One hidden turn or mirror swaps the rows below in pairs. Which row is each named row swapped with?
lov: [-1.41 -3.67  0.32 -0.19 -0.90 -1.08  0.69  0.87  1.00  0.11  0.25 -0.65
  0.17 -1.32  0.90 -1.56  0.33  1.58  0.63 -0.81 -1.86 -0.20 -0.73 -0.46
  0.57 -2.71 -0.71]
kol: [-2.58 -2.68 -0.06  0.34  1.14 -0.76 -0.08 -2.30 -0.39  0.46 -1.20  2.47
 -0.01  0.55 -0.36  0.45  0.40  0.45 -0.04  1.47 -0.91 -0.28 -0.68 -0.59
 -0.56 -0.82  0.81]
zoga: [-0.65 -2.42  1.41 -0.31 -1.43 -1.17  1.76 -1.54  0.37  0.19  2.24 -2.01
  0.68  0.19  0.36  0.77  0.82  0.07  0.24 -0.37 -1.51  0.34 -0.47 -0.16
  0.58 -0.50  0.00]
nekos: [-0.54 -1.67 -1.30  0.64 -1.54 -2.97  0.85 -0.24  0.00  0.10  1.73 -0.23
  0.66  2.42 -0.65 -0.33 -1.62 -0.22 -0.58  0.65  0.06 -1.42 -1.14  0.29
  0.06 -0.84 -0.17]
bifen: [-2.37 -0.87  0.85  0.04 -0.60 -1.27  0.50  0.84  0.16  0.26  0.38 -1.19
  1.44  1.36  0.80 -0.11  1.52  0.70  0.09  0.12 -1.81  0.29  0.08 -0.72
  1.93  0.54  0.61]
tovef: [ 0.93 -2.07  0.17  0.79  1.19  1.71 -0.92 -0.45  0.40 -1.89 -0.80 -0.03
  0.43 -0.40 -0.42  0.24 -1.85 -0.69  1.36  0.16 -0.37 -0.37  0.96 -1.82
  0.26 -1.35 -0.30]
Salis: [-0.30 -1.93 -1.76 -1.96 -1.05  0.51  0.71 -0.60  1.09  0.38  0.61  0.41
  1.42 -0.11 -0.33  0.27  0.91 -0.04 -1.24 -0.13 -2.58  0.69 -0.61  0.31
  0.42 -2.74 -0.68]
tozif: [-0.56 -3.35  0.66  0.78  1.60 -1.64  0.27  1.25  0.00  0.14  0.54  2.44
 -0.80  0.49 -1.19  0.02  0.78  0.98 -0.02  0.00 -0.65 -0.97 -0.12 -0.40
  0.37  0.19  0.19]
modu: [ 0.28 -1.43 -0.48 -0.07 -1.39  0.06 -0.14  2.09  0.72 -0.42  0.85 -1.47
  0.09  0.33  1.13 -0.09  0.16  1.39  1.61 -1.17 -0.27  0.35 -0.98  0.36
 -0.55 -2.78 -1.17]
ronif: [-0.55 -0.86  1.33  0.32  0.63 -2.57  0.59  0.47 -0.01  0.12 -0.64 -0.69
  0.35  2.08  0.25  0.25 -1.14  2.47  0.27  0.48  1.31 -0.78 -1.16 -1.11
  1.39 -1.32  0.20]
lig: [ 0.44 -1.43  0.63 -1.10  0.74  2.56 -0.51 -0.26 -0.26  0.23 -0.07  0.60
  0.28 -0.30 -1.35  0.10 -1.85 -0.08  0.04 -0.23 -0.68  0.43 -0.67 -2.94
  0.10 -0.26  0.49]
sila: [-0.15 -3.25 -0.05 -1.42 -0.38 -0.22 -0.77 -0.49  0.33 -0.04 -0.66 -1.47
  1.75  0.99 -0.04 -0.10  1.50  0.19 -0.70  0.84 -1.27  1.97 -0.95 -1.30
 -0.88 -0.66  1.33]
Bag: [-1.10 -2.83 -0.51 -0.56  0.29 -1.73 -0.08 -2.36 -0.05 -0.38 -0.92  3.26
 -0.34  0.84 -0.55  0.20 -0.76  0.40 -0.68  0.63 -1.13  1.04 -0.48 -0.67
 -0.27 -1.44  0.33]
Bamo: [-2.18 -2.21 -0.50  1.40 -0.29  1.26  0.20  2.99 -0.06  0.05  0.90  0.48
 -0.04  1.50 -1.57  0.22 -0.04  0.31 -0.08 -0.12 -0.84  0.79 -0.72 -0.57
 -0.67 -0.07  0.02]
tatif: [ 0.28  0.63 -0.66  0.06  0.59 -1.73  0.98  1.50  1.04 -0.97 -0.12 -1.16
 -1.57  0.74  1.19 -0.36 -0.23  1.55 -0.08  0.53 -0.44 -0.38 -0.73 -0.43
  0.74 -2.67  0.04]
geker: [-0.09 -3.18 -0.66 -1.51 -0.82 -0.80 -0.88 -0.15  0.61 -0.05 -0.71  0.19
  3.42  1.02 -0.99  0.07 -0.82 -0.17 -0.04  0.50 -1.33  0.97  0.37 -0.67
  1.56 -1.31  0.82]
Feno: [-0.02 -1.79 -0.08  1.74 -1.16  2.06  0.82 -0.32  0.15  0.22  0.15 -0.95
 -0.82  0.92 -0.39  0.13 -2.27  1.77 -0.23  1.26 -1.04 -1.87 -1.33 -0.72
 -0.75 -0.88 -1.00]
dat: [ 0.39 -2.06 -0.01 -0.31  0.80  0.88  0.87 -2.37  0.89 -0.20 -0.69 -0.12
  0.99  1.00 -0.31  1.63 -0.76 -0.50 -0.61  0.10 -1.65 -0.21  1.04 -0.53
  1.26  1.14  0.65]
Vukop: [ 0.80 -1.55 -0.58  1.16  0.17 -1.29  0.37 -1.90  0.42 -0.79  0.21 -0.20
  1.86  0.39 -1.02  0.25  2.42  0.42  0.87 -1.09 -0.76  0.25 -0.51  0.01
  0.01 -1.00 -0.39]
zavuf: [-2.82 -1.71 -1.52 -1.06 -0.78 -3.00 -0.10  0.70 -0.13 -0.32 -0.71  1.75
 -0.65 -0.04 -0.72  0.49 -1.03  0.67  0.77  0.87 -0.34  0.99 -0.45 -0.52
 -0.03 -1.10 -0.93]
finu: [-0.05 -2.97  0.17  1.58  1.53 -1.26 -1.75 -0.39  0.80 -0.08 -0.42 -1.40
  0.66  1.49  0.39  0.21 -1.06  2.25  0.86  0.56  0.15 -0.99 -0.35  0.12
 -0.48 -0.16  0.53]
bizu: [-1.16 -0.72  0.05 -0.58 -1.96 -0.34  2.84 -1.12  0.97  0.32  0.45 -0.77
  0.54 -0.91  0.59  0.60 -0.23 -0.76 -1.91 -0.02 -1.78  0.34 -0.15 -0.10
  0.69 -0.77 -0.31]
mag: [-0.02 -0.88 -0.75 -0.30 -0.19 -1.07  0.83  1.11  1.68 -2.04 -2.03  0.81
 -0.80  1.22  0.10  0.49  0.16  0.11  1.48  1.37  0.17 -1.17 -1.27 -0.65
  0.86 -2.86  0.17]
nufa: [ 1.10 -0.81  0.59 -0.91 -1.35 -2.55 -0.23  0.09  0.26 -0.70  1.35 -0.76
  1.99 -0.68  0.00  0.17 -1.72 -0.05  0.58  0.40 -0.01 -1.77 -0.23 -0.32
  0.63 -0.89 -0.50]
Zolek: [-0.32 -1.31 -0.29 -0.12  0.51  0.74  0.34  1.80  0.01 -0.38 -1.65  3.13
  0.33  1.31 -0.62  0.51  0.13  0.11 -0.58 -0.74 -0.56 -1.84 -0.51 -0.13
  0.45 -0.28  0.16]
non: [-0.24 -2.10 -0.59  0.49  0.57 -0.70 -1.84  0.71  2.35 -1.26 -1.09 -0.13
 -0.22  0.83 -0.86  1.46  0.59  1.54  1.80  0.29 -2.17  0.69 -0.18  0.19
  0.06 -0.91 -0.87]
zak: [-1.02 -2.85  1.09 -0.22 -1.29 -1.50  1.21 -1.20  0.40 -0.53  0.65 -2.29
 -0.16 -0.68  0.63  0.18  0.48  0.00  2.00  0.08 -1.62  0.55 -0.89 -0.20
 -0.73  0.01  0.00]
mez: [-0.80 -1.60 -0.79 -0.02 -0.72 -2.99  1.80 -1.15  0.31 -0.25 -0.40  0.36
 -0.50  0.09 -0.02  1.24 -0.55 -0.64 -0.91  1.07  0.87 -1.93 -1.04  0.05
 -0.66 -1.33  1.32]
Kunin: [-1.65 -3.18 -0.23 -1.08  0.46 -0.54  0.78  1.97 -0.17 -0.06 -1.56 -0.85
  0.98  0.43 -0.20 -0.02 -1.30 -1.06 -1.49  0.39 -1.02  1.36 -0.15 -0.42
  0.14 -0.74 -1.99]
bori: [-0.91 -1.89 -1.21 -0.78 -1.11 -0.26  0.01 -2.81  0.03 -0.05  1.23 -0.92
 -1.11  1.02  0.36 -0.05 -2.46  0.93  0.35  0.01  0.19  0.37 -0.94 -1.07
 -1.35 -2.07 -0.62]
zedi: [-1.20 -0.88 -0.51  1.29 -0.95 -0.91  0.84  1.38  1.59 -1.70 -1.45  0.51
  0.40 -0.41 -0.30 -0.06 -0.92  1.34  1.91 -1.00 -0.54 -0.45 -0.66 -1.06
  1.52 -2.32  0.93]
tuz: [-0.74 -1.31  0.00 -2.66  0.85  1.15  0.37  2.67 -0.24  0.11 -0.71  0.59
 -0.31  0.23 -1.36  0.44  0.16  0.21 -1.38  0.62 -1.08  0.28 -0.41 -1.43
  0.34 -0.63 -0.09]
Gonu: [ 1.38 -0.98  0.10 -0.98 -1.69 -0.43  0.24 -1.53  0.04 -0.31  1.12 -1.30
 -0.33 -0.87 -1.89  0.16 -0.96  0.87 -0.09  0.36 -0.14  0.41 -1.80 -2.33
 -0.47 -1.09 -0.90]
vus: [-1.31 -2.91  0.43 -0.90 -2.35 -0.21  0.83 -0.48 -1.07  0.39 -0.01  1.77
  0.11  0.14 -0.23 -0.38 -1.20  0.42 -0.50 -0.30 -0.72 -0.29 -0.07  1.21
 -1.90 -1.21  1.46]
Sibes: [ 0.44 -1.54 -0.38 -1.55 -1.50 -0.77  0.50  2.55  0.55  0.05  1.15 -0.10
 -0.73  0.30 -0.43  0.84 -2.23 -0.17  1.53  1.45 -0.83 -1.74 -0.68  0.20
  0.18 -1.21 -0.43]
dem: [ 0.95 -0.24 -1.18  2.31  0.03  0.24  1.43 -0.72  1.21  0.29  0.19 -1.07
 -1.28 -0.06  0.96  0.38 -2.32  0.66 -0.15  0.65 -1.16 -0.22 -0.73 -0.08
  0.00 -1.65 -0.54]
zusu: [ 0.07 -0.88 -1.16 -0.11  1.11  0.62 -1.44  0.95  0.85 -0.24 -0.54  0.63
  1.51  2.18  0.29 -1.12  0.48 -0.02  0.08  1.21 -2.12 -1.02 -1.00 -1.43
  1.43 -2.04 -0.41]
Sizo: [ 0.76 -0.26 -0.68  2.04  1.53  1.26 -0.40 -0.68 -0.36  0.13  0.60 -0.14
  0.44  2.44 -0.65 -0.15 -0.49  0.36  0.14  0.31 -0.23 -1.22 -1.45 -0.51
  0.12 -0.68 -1.51]
remu: [-1.13 -2.21  0.51 -1.14 -0.68  1.82  0.49  2.71  0.30 -0.25  0.30 -0.75
 -0.13  2.31 -0.17  0.30  1.08 -0.67 -0.10  1.61 -0.73 -0.08 -1.08 -0.51
 -0.42 -1.26  0.00]
Guk: [-0.26 -2.21 -0.03  0.49  0.44 -0.57 -0.73 -0.65 -0.59  2.07 -0.83  0.15
  0.04  1.45 -1.30  1.82 -1.24  0.70 -2.21  1.47 -0.54  0.39  0.92 -0.37
 -1.25 -1.13 -0.07]
fisim: [-1.76 -2.64 -0.93 -0.89  0.81 -1.43 -2.08  0.87  0.01  0.11 -0.75 -0.45
  0.40  2.21 -1.93  0.26  0.03  1.64  0.97  0.09 -0.70  1.36 -0.81 -0.13
  0.01 -0.28  0.27]
veg: [ 0.86 -0.31  0.23  0.78  0.36  0.91 -0.81 -0.91 -0.97  0.76 -0.31  0.63
 -1.25  1.49 -1.07  0.84 -0.68  1.06  0.72 -1.14  1.59  0.05 -1.23 -0.46
 -0.65 -0.80  0.05]
gevu: [ 0.32 -0.71  0.19 -0.76  0.22 -1.41 -0.74 -1.60  0.11 -0.41  0.70  1.92
 -0.40  1.28 -0.76  0.28 -0.27  1.27 -0.19  0.60  0.28  2.56 -0.50 -1.74
 -0.53 -0.82  0.87]
lifab: [ 0.28 -0.51 -0.76  2.86 -0.43  0.04  0.73  0.90  1.15 -0.75  0.71 -1.40
 -1.60  0.20  0.99  0.37 -0.40  0.45  1.20  0.10  0.02 -0.41  0.08 -0.86
  0.90 -1.70 -0.36]
deki: [ 1.23 -0.60  0.27 -1.25 -0.49 -1.94  0.42 -0.45  0.25 -0.86  2.00  1.74
 -0.92  1.90 -0.17  0.13 -0.28  0.45  0.11 -0.40 -0.46 -0.66 -0.44  0.10
  0.17 -0.70  1.81]
pefo: [-1.74 -1.32  0.48  0.28 -0.47 -0.62  1.45  0.54 -0.39  0.60 -1.54  2.17
 -0.68  1.40 -0.19 -1.43 -0.16  0.30 -0.05  1.82 -0.84 -1.34 -1.20 -2.00
  1.08 -0.54  0.93]
rafos: [ 0.16 -1.08  0.22 -0.23  0.35  2.71 -0.28 -1.72  0.23 -0.34 -0.92  0.44
 -0.19  1.93  0.97 -0.54  0.47 -0.33 -0.53 -0.43 -1.95 -0.30 -0.34  0.17
 -0.61 -1.00  1.14]
zukez: [ 0.66 -2.01  0.27 -1.30 -1.33  1.56  0.22  0.47  0.14 -0.38 -1.43 -0.18
  0.41 -0.84  0.15  0.27 -3.61  0.04  1.31  0.02 -0.96 -0.31  0.03  0.32
  0.18 -1.69 -0.25]
kubar: [-0.10  0.57  0.23  1.49 -0.21 -2.55  0.20 -1.00  0.31  0.27 -2.17  0.76
  1.17 -0.06 -0.62  0.05 -0.84  0.10 -0.11  0.43 -0.38 -1.55 -0.22 -0.96
 -0.89 -0.95 -0.88]
katul: [-0.88 -2.35 -0.27 -0.47 -0.82  2.69 -0.33  1.30  0.09 -0.04 -1.55  1.62
 -0.71 -0.02 -1.41  0.05 -1.09  0.60 -0.20  0.28 -0.83  0.05 -0.62 -2.52
  0.43 -0.38  0.17]
Lugev: [-0.42 -1.01  0.10 -1.24  0.15 -0.09 -0.68 -1.46  0.79 -1.14  0.93 -2.32
 -0.62  0.53 -0.26  0.47  0.85  0.99  0.83  1.00  0.09  1.04 -1.09 -0.69
  2.26 -0.30  0.33]
donom: [ 0.05 -1.90 -0.99 -0.23 -0.20 -0.54 -1.67  0.04 -0.13  0.60 -0.12  1.30
  2.35  1.38 -0.10 -0.76 -1.03  0.63 -2.12  1.87 -1.94 -0.06 -0.55 -0.01
 -0.47 -0.68 -0.87]
fud: [-3.49 -1.37  0.96 -0.50 -1.06  0.46 -0.30  0.88  0.36 -0.31  0.65  0.27
 -0.79  0.78 -0.04 -0.09 -0.92 -0.32 -0.03 -0.76 -0.95 -3.04 -0.64 -0.46
 -0.25 -1.33  0.23]
tuma: [ 0.99 -1.06 -0.66 -1.02 -0.81  0.59  0.85 -1.50  0.59 -0.36  0.31 -0.18
 -1.49 -0.48 -1.06  2.03 -0.59  0.23  1.85 -0.28  0.26 -0.79 -1.01  0.54
 -1.19 -1.83 -0.81]
tiraz: [-0.32 -2.31 -0.25  0.23 -0.44 -0.99  0.82  1.58  0.54  0.23  0.45 -1.53
 -0.11 -0.51 -0.01  0.18  0.74 -0.43  2.31  1.77 -0.58  2.00  0.16 -1.00
  0.51 -1.64 -1.13]
Lolaf: [-2.74 -2.82  0.56  0.00  0.19 -0.43  0.00 -0.12  0.22 -0.63 -0.65  1.53
 -1.51  0.44  0.12  0.13 -1.97 -0.41 -0.47 -0.61 -0.59  2.19 -0.42 -1.07
 -0.34 -0.05  1.17]
lebef: [-3.10 -1.48 -0.54 -0.23 -0.66 -2.03  1.02  0.69  0.48 -0.16 -0.87 -1.43
  0.35  0.39  0.02  0.07 -1.05 -0.53  0.09 -0.88 -0.86 -2.06 -0.15  1.04
  1.43 -1.05  0.63]
pezu: [ 0.51 -0.92  0.17  1.16  0.30  0.51  0.15 -1.37  0.11  0.18 -0.48  0.93
  0.13  0.23  0.69  0.11 -1.30 -0.78 -2.54  1.50 -1.46  0.31  1.24 -0.15
  0.41 -1.26  1.40]
dadu: [-2.30 -1.76 -1.26 -1.33 -0.40  0.19  0.41 -1.03  0.22 -0.71 -0.85  0.81
 -2.13  0.22  0.05  0.06 -1.48 -0.56 -1.77  1.87 -0.70  0.05 -0.67  0.74
  1.02 -0.35  0.33]
Kas: [-2.10 -3.92 -0.42 -0.62  0.11 -0.08 -0.19 -0.02  0.35 -0.16 -1.36 -1.12
  1.02 -0.96 -0.61 -0.18 -1.98 -0.54 -0.46 -0.44 -0.58 -2.29 -0.72 -0.52
 -0.75 -0.28 -0.99]
Neviv: [-2.06 -1.51  0.28  1.51 -0.23 -0.81  1.67 -1.19  1.67  0.25  0.23 -1.63
  0.05 -0.20 -0.39  1.68  0.49  1.58  0.37 -0.67 -0.45  0.80 -1.73 -1.21
  1.55 -0.64 -0.38]
bir: [-0.49 -1.34  1.66 -0.30 -1.40 -0.04 -1.04  0.81 -0.52  1.51 -0.28 -1.14
  1.79  0.12 -0.32 -0.09 -0.82  0.23 -0.08  0.63 -1.09  1.12  0.59 -0.72
 -2.34 -0.46 -0.33]
lof: [ 0.61 -1.11  0.99 -0.61 -1.11 -2.03  0.22 -1.45  0.19 -0.51 -1.15 -2.67
  0.40  0.03 -0.20 -0.57 -1.22 -0.41 -0.29 -1.31 -0.93 -0.78 -0.20 -2.18
 -0.05 -1.41 -0.27]
gopef: [ 0.32 -1.19 -0.26  0.29 -1.17  2.02  0.89 -0.42  0.25  0.38 -2.31 -1.14
 -0.06 -0.65  0.70  0.21 -1.08 -0.82 -0.29 -1.67 -1.25  0.38 -0.18  0.75
  0.23 -1.25 -0.56]

zavuf pairs with bifen
gopef pairs with veg
fud pairs with non
deki pairs with Salis
ronif pairs with Kunin
kol pairs with zak
sila pairs with mez
Kas pairs with finu
dem pairs with lig
tiraz pairs with pefo
modu pairs with Zolek
pezu pairs with Gonu
nufa pairs with donom
mag pairs with remu
zoga pairs with Bag
Vukop pairs with vus
katul pairs with lifab
tuz pairs with tatif
fisim pairs with lebef
tovef pairs with Feno

